Some points:
[-23   7  36 -26  16 -20 -26 -20 -25 -41  40  10 -30  18   4   5   3  38
  26 -12  -7   8   9   2 -33  18   4  17   0  15  16   4 -13   6]
[ 72  17  20 -12 -31 -15 -10 -17   6 -42  -3 -16   4   2  12  37   7 -45
 -10  25 -26  64 -17   1   9  -2  11   0  24  12  32  24  13  11]
[-11 -12  -8   7  -4  30  -5 -19 -14  -7  10   1 -44   6  24  13  39  17
 107  20   6   3  -5  21 -18 -11  20 -20  -7 -18  -5  -8  28 -77]
[-21  28   1  14   5 -28 -15  19  20  12  11 -24   1 -11  32 -37  21  16
  14  54  25  -9  -6  11  17  17   6   0   7  18  14 -20  56  13]
[-17  16  38 -11 -24 -10   3  -2 -11  10 -35  -8   7 -28   5  10   8 -21
   3   8   8  15 -13   2 -19  65   5 -46  -1 -22   2 -46  14 -32]
[-33 -26  -1  -3 -26  18 -18 -21 -36 -13 -30 -42 100   4 -38   7   8 -10
 -23   8  16   4  48 -12  -9  -9  15  13  22  -3  12  -3  17 -10]
[ 11 -24 -18  20  -5  -3 -27 -19  28  -1  16 -20 -96  -3   8   8 -28  -7
 -35   2  16 -18   9  13  -2 -10 -34   1  54 -13  -6  15 -31  16]
[ -8   1   6  85 -14  19 -23 -20  23   5 -16 -10 -10 -10 -26   0 -12   7
  -6  15 -21  -6  20  90  19  16   8  37  12 -28  27  -2 -30  -9]
[ 27  -6  -6 -10  28 -37  -8  -2  15   4  -8  45  -7 -15  15  20   7   3
  -8  18 -22 -23  19  28 -50  33  -9   1  19   8   3 -14 -35  19]
[ -3 -17   6  13  43  19  62  -3  25   5   4 -13 -51   2 -21  24  33 -13
 -60  42   9   9 -23   8  13  18  36  37 -14  -9  20  -8  42  -2]
[  35 -116   32  -16    9    3   20   14    6  -36  -26  -24   27   17
   12  -26   16    2   15  -22  -15  -15    5   -9   21   33  -21    4
  -19   -9  -10   18   -9    1]
[ -1   1  -9 -24 -14   2  -3   4   4   6 -12   5 -16  22   7  -6   2 -26
 -13 -27   1  19 -40  -2 -17 -11 -11   2  16   7  22   3  26  -9]
[ 11   7 -83 -27 -16  -5  -5  16  -9  -5  10  13 -11  -4  16  -1  -7 -12
  -9  18 -33  38  65   3  69  -3   0 -18 -43  -7 -42   3  -5 -13]
[-10   3  -7 -18   5   2 -23 -35  15  16 -17 -16   5 -29  53 -30  19  -8
   0   4  28   8 -26 -13  15  22 -26  12   1  31  13  40 -38  -9]
[  8   0  30  18   0  41 -39  25   2  16 -10  21  -9  -6  26 -34  14  19
 -22  32 -38 -12  18  11  -8 -13 -27  10 -13  18 -15 -30   2  20]
[ -4  14 -24   0   3  41  24   2  65  29  -5 -24  42  14   1 -26  15 -13
   3 -46 -24  10  35  19  -7   8   6 -12 -15  24  -1  -4 -22  -4]
[ -5 -31   7  11 -18  38 -24  53   2 -22   7  -4 -12 -16 -22 -12  19   7
   6  27 -10  16   3 -31 -11 -25 -34  19  20   8  21  22   0 -59]
[-35   6  18  35  22  24  -8  14 -20 -19 -69 -18  -6   0 -14  21   2  -2
   6   1   0 -10  33  -2  -5   2 -14  29 -13 -11 -22  12  10  35]
[-13   0 -50  -5 -35  -7 -36   6  33   2  29  13  37  15  17  14  21  15
 -27  -2 -10  18 -56  40   2   4  10  16 -34   9 -12  11  39   1]
[-33 -66  -4   0  -7  -8 -28  -3  -7   7  30  10   4  19 -33   8 -40 -30
 -19   6  29   7 -21  25   7  11  10 -50  36 -20 -16 -53 -40   9]
[-11 -46 -10   6 -31 -19  17   1   1 102   7  39  15   2  -4  43   6  -3
  19  41  -6 -19 -14   4  -7  40  -4  62   9  10  -8  -7 -17  27]
[  3  -6 -30   4 -10 -41   4 -48  -7 -36 -10  -9  18 -13 -24 -24  -7  16
  -6  10  38  10  -7  50 -45 -49   3   0  14  -4  11  -6   1 -24]
[ -13   -2  -15   -9    7  -11    7  -10    0  -24  -16    2    2  -28
    6    9 -101  -17   26   17  -24    3   -5  -24  -11   10    4   -5
   -8   -8   23    7  -25   -2]
[ 28  10   9   9  25  12  -8  27  20 -14  10  39  16  20  30   1  18  -2
 -36 -39  18 -27   3  -2 -17 -37 -24 -26   0 -32  -8 -48  15 -22]
[ 34  -1  -8 -51  20  -3  46   4 -32   8 -18  13   6  13  19  -6 -43  -5
  23 -23 -16  22  32  47 -12  52   2  12  29  -4  11 -13  52  -4]
[-50  49 -18  19  39  -1  -4  21   6  10 -19  21  14  21  -2 -44 -18 -55
  60  -5  -6   4 -33  -6   5 -24  33  35  -4 -18  17  13 -11   5]
[  3   0  26 -24 -20  -7 -32   8  11  14  -8   9  11   8  -4  45   7  39
   7   6 -19 -21   4   8 -20 -14  39   0   5 -15 -33  -8   9  -2]
[-18  -9  13 -10  27 -10 -26  -3 -43  -7   6  15   4 -64  46   5  -8  14
 -20  -1  -6   6   3 -11  77 -14  35  13  -9   5  47 -64 -20 -17]
[ 28 -20 -37  15   8  -9  16 -41  -2  67  19   1   1   5 -32  -3  24 -26
  36  46  -8 -24  35 -28  22 -12 -50 -42 -13 -24  49  13  31 -34]
[ 33  23   4  33  22  10 -14   2 -21  -2  24 -10  93   6  12  -9   8  -4
 -11  26   9 -19 -37  -7  11  -3 -16 -21  57  13  12   5   0  23]
[  4   5  -4  12 -14  76 -17 -35 -36  -6  36  18   3  10  -6  23  -4   4
  -8 -13  -2 -29  -7  15  -4  48   3   1 -12  82  -9   4  -5   3]
[  1   0  23 -19 -37   4 -15  14  20 -12  14 -20  -4  -7   1  19   6   8
  -4   8 -28 -29  27 -58 -13  -1  30 -36  15 -11  -6   2  -8  -7]
[-19  22 -20  -4 -20   6  46   1 -11   4  -7  -2  -7 -17   8 -20  66  13
  23   5  -9  -1   8   2  -1 -13  14  -1 105 -23 -36   0 -43  32]
[ 30   0   2  13   5 -12 -32  22  -7  11  13  -4 -14 -16 -12 -38 -60 -22
  -6  28  22  -5  45  40 -23  16 -12  11  19   9 -11   7  33  18]
[-17 -16   8  38  -1 -34  13   3   5   2  34  30  27 -10  41  17 -15  13
   5  -2 -41  -6 -15 -35 -30 -26  16 -16   7 -36  15  43  30  37]
[  7  38  33   8  -5 -13  31  -3 -39  43  21   3   0  19  -2   8   6  16
  29  -3  11  75   2 -15   0 -40 -35   2  -3  43 -50 -17 -14   4]
[ 20  -2 -10   4 -20  -8   8  38 -14  -1  65 -31 -10  18 -35  -3  11  42
   5 -30  34   9  13  12  -5  -2   7   1 -39  -8  57  -2 -17  11]
[-13  20   6   1  31  21  38  15  31 -19  17 -27   0  -1 -46  12 -32  24
   9  17  -1  31 -10 -20  22  23  18 -40   3   6 -16  25 -15  35]
[-17  -1   2   4   8   2  -5 -11  11  -8  53 -42  18  29  20  22 -12  -1
   4 -26 -23  33   1  22   1 -18  -9  34   2 -29 -35  -9   0  -2]
[  6  -2   3   5  72  19  19 -21   4 -19  40  -8  22  11  -7  -7  -7   3
   2   4 -27 -13   1   7 -18  -7 -26 -11  -1  19   7 -12 -23 -11]
[ -1 -12  15 -13   0 -41  59 -20  14 -35 -39   6  12   0 -15  -7   6  64
 -29  51 -36  12 -29  22  11 -31 -23 -10 -21  35 -30   4 -10  -9]
[  7   5  -5   7 -21  14 -38  15  17 -34 -20  53  -8 -12 -19   2   3  -2
  48   7  13  -6 -35  -4   7   8 -41 -27 -26  -4 -13   3  -2  26]
[  8  -3  16 -56  21  43 -11  28  23   3  34  13  -8  14 -46 -53 -32 -29
  -9  25  18   0 -31  -8  16  -6  30  47  31  -1 -10 -16  -1 -26]
[-28   7 -16  -6  -9  24  23 -17 -13 -39  28  18  19 -54   2   2  12  21
 -10  -7  22 -16  -1  -4  16  10 -20   3  17  -5   8  -9  35 -13]
[ 34  10 -25 -10  -1  17  32  18  27   5  17  21  45 -37   0  44 -19   2
  17 -36   4  -9  29 -11  15  15   6  74  -7  -7   5  22  -8 -24]
[-18  -7 -14 -81  11  29  -4  59 -22  23  -2 -44   2 -41  -7 -15   2  23
  -7  12  15  -1  -3  20 -35  -5   9  -9 -32 -32 -21  23   1  41]
[-30  11 -19  42  -4 -14  19  53 -15 -58  13 -24 -15 -13   9   7  21 -83
  -1   0  -1  24  21  12  -4  11 -10   2 -14  13  -2 -15   1  15]
[-11 -38 -15  23  14 -31   6  57   7   0 -24  39  -3   1 -53  -5   6  29
  21 -62  -5  11 -23  11  42  14   3 -16  28  29  32   8  19   4]
[  9  -9  44  36 -89  10  46   8  29  21  11 -33  -1   2  30 -35 -76  19
  18  -2  20 -14 -10   4  27  -9   7  -4 -17  15  -5 -19  10 -14]
[-27  12 -26 -49 -25 -15   7 -34  21  14 -11 -12   3  -7 -15 -17  -9 -20
  -9 -10  -5 -33 -16  -2  20  -1 -31   7   6   9  -4   5  -6  -7]
[ -1 -16  -8  19  35 -36  10 -23 -43  29   0 -14 -19 -12   7  -8  17   3
 -29 -42   9  -6 -19 -11  16 -11  20  18 -13 -23 -15   2 -11  -6]
[ 12  19  13   1 -43  -9  48  28 -31  -8 -12  13   2  24 -23 -13  -5 -31
  -4 -11 -29 -65 -14   4   7 -29   1  10 -11 -16  -5 -42   1  -7]
[-16  85   7 -27 -15 -28   9  29  17   3 -17  -2  -7  17 -10  14  16  17
 -15 -11  18 -23  25  17   5  10 -21 -15 -15   9  39  16 -17 -13]
[-23   0 -41  -7  23 -18 -39   2 -12  -8 -24 -22   9 103  23   8 -22  29
  -1  37  -4 -16  -9 -30   0   7 -10 -13 -12   4   0 -17   9  -5]
[-42 -36  27 -12   5   0   8 -48  40  -7  26  52  -1  19  13  -3  25 -33
   6 -15  22  -5  48   1  22 -14  16 -33  -3  25 -17   9  33  61]
[-21   5  28   2  -8  28   7 -25 -23   6  -5  28   6   9   8   1   6  -9
 -24   3   5  23 -27  -5  -4  14 -54  12 -33 -66 -19  -2 -16  -1]
[ 24  21  15   5 -22 -10 -33 -34 -27   5  20  -9   4 -23 -52  -9   9   3
  20 -31 -15   6 -35  -9  26  15 -22   1 -20 -41   3  18  22  60]
[ 46 -10 -34  36   4  27 -16  19   3  46  -5  31   9 -16 -35 -15 -13   5
 -34   7   3  37  23 -11 -36  -9  45 -20   3   6   6  -3 -17  -5]
These points spread out most along one direction. Take the direction at right angles to it along which they spread out most. Go by this last direction. Where along it does each point below lie, from 0 to 99? 50 is the average, and the first point above lies past it. One standard deviation of the points above along it is 16.
[ -1 -11  -6  19  24 -31 -15  -4 -12  17  10 -48  -2 -69  -1   9  -2   7
  22 -31 -17 -55 -19   7  -8 -35 -13 -17 -23  53 -66   0  24 -16] 56
[ 63  20 -37   0  11  27 -17  -5  16 -10 -52 -26  -2  13  -3  42   7   8
  24  -6  15 -11 -35  11  47  -5  21  -9  22 -18 -21 -24  -2  12] 47
[ -6  12  29  10   6 -24 -13  11   4  17 -20  12  12  31   6 -16  -3  33
  -2  -9  27  31  42 -18  31  -1 -22  30  28 -17 -22  17  10 -18] 47
[ 28 -10  -4   9 -29 -11  14 -25 -13   6 -14  13  -9  19  24 -42  30   5
  13   0  22   3   3 -25 -13 -19  53  -2 -50  18  40 -18 -55  45] 54
[-10  10 -13  27   1  12  13 -22 -15 -12 -19  46 -11 -11   3   1 -26   7
 -14  12  85  -8  -3 -16 -10 -12  27  -8 -18  -1 -31  63  19 -22] 53
[ 30   4  27 -18   5 -48 -38  11  15 -33   9 -22   1   4 -31   9  17 -38
  26  10  37 -31  17 -19  -2 -13  26  51 -11  20 -39   3  -9  -9] 46
[ -3  -5 -10  12 -17  -7   3  40 -53  14  29  -8  -9  28  38   2   0 -14
 -33  -9   0 -19 -17  -1   7  50  24 -21  29  -6 -16  62 -26 -29] 51
[ 27   0 -14 -10  14  37   4 -16   0  -1  -5 -17 -32   6  35   6 -18  37
   4  -3   8 -31  16 -22   4 -19 -13  15  21 -28  13 -16  21  39] 59
[  0  13 -40  35 -10 -23   4 -15  29 -12   1 -12 -18 -11 -23  -9   5  16
 -11 -27   5  11  -3 -94 -46  82  -9  23   1  -8 -19 -69   5 -19] 50
[ 18  36  59  19  33 -14 -11 -23  19  18  18   3   7   0 -21  -8   7  -8
 -13  -2 -15 -23   9  24  11  33  27 -38 -24 -25 -20  36 -11 -37] 55
[-12  16  24   2  -8  20 -31 -31 -26   8 -17  12 -51  13 -36   1  -6   8
 -33 -10 -70 -14   8 -27  -3 -30  22   7  11  25  16   8  38   4] 63
[-22 -11  31  -3   6  -4   3  15  20  41 -29 -15  -3  -6   7  99 -18 -21
  -3 -18  43  23  -5  -1  -4 -34 -30 -18 -12  16  36  -4 -19  -5] 52
[ 11 -23  10  -7   1  11 -22  -2  24  30 -24 -18 -15 -26  15 -29  -5 -10
  -5 -47 -17  60  -7  -4 -22  -3  15  -9  17  -3  -9   6  29 -18] 44
